50 stands for zero in the data rows.
In each game, the first row plays the second. By how much does the first row win? 15 means about a draw, 30 a big win and 0 a big loss. Wins can go round in a circle. Each row has two weighted sums of its numbers, A and B, taken from their middle values. A row wins by its A times the other's B, less its B times the other's A.
[57 67 63 47 19 23 31 73 26 31]
[37 77 61 31 32 50 42 45 35 53] 13
[54 29 46 30 58 29 62 64 43 59]
[ 0 41 33 55 50 38 28 50 19 33] 20
[42 44 54 45 53 57 37 68 19 41]
[39 23 36 51 45 58 44 44 42 45] 22
[26 14 51 38 28 40 33 55 61 48]
[34 35 51 47 10 58 46 61 43 42] 14
[44 40 48 60 52 56 37 54 44 47]
[28 22 26 29 43 40 33 62 34 35] 10
[35 20 33 31 36 44 35 63 39 55]
[34 27 41 46 36 58 60 63 39 57] 11
[43 43 23 45 35 57 62 72 36 60]
[30 53 53 40 38 41 61 51 34 85] 1
[47 60 24 26 29 67 54 57 21 53]
[77  5 59 31 23 66 52 29 32 69] 20
[41 43 41 43 53 99 49 56 30 59]
[44 40 41 74 64 33 65 64 59 49] 17
[45 55 42 67 43 42 52 45 86 35]
[26 52 44 87 42 11 58 66 92 41] 15
[47 49 45 77 59 57 43 59 65 23]
[43 39 35 50 49 23 58 74 70 35] 9
[27 49 49 44 45 26 56 45 58 17]
[48 30 44 72 40 57 35 63 68 36] 17
[40 48 60 73 60 19 46 56 58 30]
[72 16 41 68 38 51 39 75 70 22] 9
[62 38 76 79 71 63 45 70 59 18]
[57 51 61 86 60 81 46 73 64 22] 13
[73 64 45 81 73 40 46 39 79 10]
[70 54 61 67 76 54 37 65 50 30] 12
[63 67 39 96 75 29 48 56 49 31]
[76 34 55 53 48 47 79 38 35 51] 18
[60 38 64 51 21 31 66 34  9 54]
[61 52 48 45 34 60 67 26 19 78] 19
[47 46 44 50 38 51 65 23 19 53]
[62 54 64 60 34 69 68 43 44 47] 13
[51 57 49 53 46 57 73 43 22 43]
[55 64 92 58 44 41 91 38 50 33] 3
[73 51 80 62 48 54 67 53 31 56]
[47 64 68 44 70 50 58 57 26 31] 27
[47 57 52 61 59 61 83 41 34 48]
[40 35 80 54 39 54 71 43 44 36] 6
[64 57 77 67 51 56 65 58 66 69]
[56 57 56 69 34 56 58 50 79 70] 8
[58 49 76 77 56 53 50 54 45 65]
[69 67 64 29 63 57 43 49 69 65] 18
[90 73 48 47 32 51 22 66 65 52]
[62 51 81 59 59 73 32 83 69 79] 19
[50 70 62 52 57 62 65 89 56 55]
[53 92 70 68 60 72 45 61 64 57] 6
[48 71 62 66 48 73 42 57 71 71]
[69 58 67 63 63 60 59 61 88 69] 14
[33 78 67 71 71 79 30 70 73 51]
[10 52 56 56 50 68 54 60 83 44] 15
[39 62 66 56 71 58 50 47 86 44]
[38 75 64 69 65 60 42 60 68 40] 16
[45 46 22 73 60 66 70 53 58 34]
[71 54 63 68 57 81 70 55 55 32] 16
[62 61 61 35 51 73 63 69 66 46]
[62 39 58 66 50 57 69 82 53 55] 15
[74 30 56 79 36 68 59 51 55 55]
[99 49 80 72 36 68 70 71 60 50] 23
[60 77 72 60 17 39 20 49 55 60]
[83 26 66 87 32 37 51 74 54 41] 6
[70 28 75 33 62 69 53 50 20 61]
[67 32 85 56 45 49 43  9 40 50] 2
[65 44 95 48 65 63 21 38 22 53]
[70 62 82 77 71 61 50 71 70 71] 18
[55 63 68 68 29 54 57 65 46 64]
[67 82 57 59 41 65 61 53 57 42] 15
[73 68 50 65 19 49 61 48 81 46]
[39 33 37 36 55 39 33 11 39 49] 10
[61 57 28 38 47 42 42 26 37 42]
[66 41 35 39 72 60 36 53 61 33] 14
[24 23 25 17 45 19 41 53 48 30]
[53 22 32 41 62 54 53 30 39 48] 19
[43 43 24 42 66 31 24 23 38 27]
[49 45 29 47 61 41 38 31 28 31] 12
[59 59 33 48 57 46 35 11 44 49]
[53 27 44 70 60 58 59 47 41 24] 13
[52 40 51 62 69 57 43 28 24 26]
[65 53 43 58 36 51 52 54 41 49] 14
[57 44 46 64 32 63 61 51 59 61]
[56 59 57 44 78 53 44 71 63 69] 16
[49 54 64 69 55 54 41 45 58 65]
[81 54 68 41 77 52 62 42 82 64] 18
[35 41 57 48 41 60 37 64 61 78]
[59 53 61 41 76 64 44 50 60 55] 15
[43 46 79 51 60 56 40 48 52 54]
[77 51 72 54 61 58 61 74 52 46] 17
[69 72 61 46 61 40 33 47 44 57]
[57 41 42 57 65 57 28 54 55 40] 14
[62 60 66 81 72 51 22 86 39 52]
[53 56 87 51 38 58 36 47 40 44] 16
[55 34 69 74 68 29 39 73 37 33]
[50 29 69 50 61 58 42 67 21 62] 14
[56 78 89 52 51 54 41 72 49 48]
[85 64 86 70 77 41 57 69 71 34] 8
[57 40 50 51 51 25 59 69 32 52]
[50 47 69 65 45 27 65 80 65 27] 14
[59 38 66 49 74 29 51 56 41 42]
[26 64 51 52 82 49 34 80 42 29] 18
[59 58 61 58 57 41 41 31 49 67]
[67 50 66 81 61 36 36 62 47 42] 10
[59 39 60 67 59 25 30 78 44 51]
[65 28 30 77 58 20 39 71 79 35] 17
[72 11 48 70 48 47 54 53 57 33]
[42 33 63 92 59 17 58 57 67 29] 23
[56 18 44 79 31  5 67 70 61 23]
[64 43 61 41 39 66 25 27 17 62] 21
[49 23 23 22 46 73 44 38 42 64]
[24 39 17  4 30 63 54 44 50 76] 6
[33 48 44 16 68 79 58 39 28 75]
[44 38 16 37 50 71 42 27 29 73] 28
[48 26 28 56 25 64 35 38 53 71]
[60 41 30 21 45 68 49 43 24 65] 5
[38 19 40 26 43 44 47 44 34 76]
[37 13 43 39 27 73 62 35 59 81] 15
[55 25 27 55 53 58 54 48 53 67]
[50 36 38 48 28 64 47 47 45 71] 16
[76 75 65 63 79 67 49 65 61 80]
[44 70 65 57 59 75 49 52 83 77] 12
[63 65 92 72 64 63 55 67 54 81]
[49 67 86 61 61 57 41 65 71 82] 14
[45 70 70 69 69 73 47 56 59 70]
[31 48 81 75 65 65 48 55 73 61] 9
[57 86 71 85 55 46 27 67 65 85]
[46 49 66 74 82 69 47 66 61 67] 18
[65 76 67 66 45 63 48 76 63 75]
[76 75 92 78 62 35 21 60 66 77] 8
[71 51 69 73 50 50 33 57 56 42]
[65 52 73 46 53 68 41 61 71 65] 20
[40 62 43 53 57 53 48 52 77 87]
[33 53 67 79 44 49 40 54 74 50] 12
[59 58 72 65 57 57 46 65 85 65]
[71 48 49 53 70 61 63 83 66 87] 20
[63 31 85 39 53 49 58 37 59 48]
[50 55 89 24 31 42 71 38 42 47] 28
[75 43 82 54 43 53 37 52 73 65]
[66 65 66 62 59 29 47 63 52 67] 21
[60 49 72 60 41 47 43 80 62 68]
[65 54 84 66 51 45 47 64 52 71] 16
[64 54 58 69 30 41 58 82 72 62]
[99 53 79 40 36 48 47 69 83 61] 16
[78 64 58 32 46 36 71 42 71 84]
[50 68 72 39 49 53 65 69 51 46] 24
[65 44 47 41 30 37 35 78 69 77]
[63 51 53 60 63 21 43 57 58 43] 16
[54 62 52 92 69 31 58 53 63 77]
[32 46 47 43 69 42 56 40 46 76] 20
[55 67 44 48 73 45 69 53 54 63]
[61 15 34 71 60 37 64 42 74 67] 15
[48 29 50 58 60 28 43 59 59 36]
[39 45 43 30 25 72 26 32 55 30] 16
[38 41 13 47 50 69 36 45 47 19]
[41 21 30 45 46 55 48 37 41 43] 19
[46 51 38 57 50 46 53 72 80 67]
[30 74 31 53 61 26 36 85 62 68] 12
[42 57 38 71 55 25 52 46 64 44]
[69 44 39 52 46 47 51 56 60 19] 13
[53 38 64 55 55 36 64 51 51 24]
[63 67 62 42 45 35 55 38 52 12] 15
[62 44 59 40 64 48 56 29 47 44]
[63 72 60 42 57 41 48 30 41 46] 16
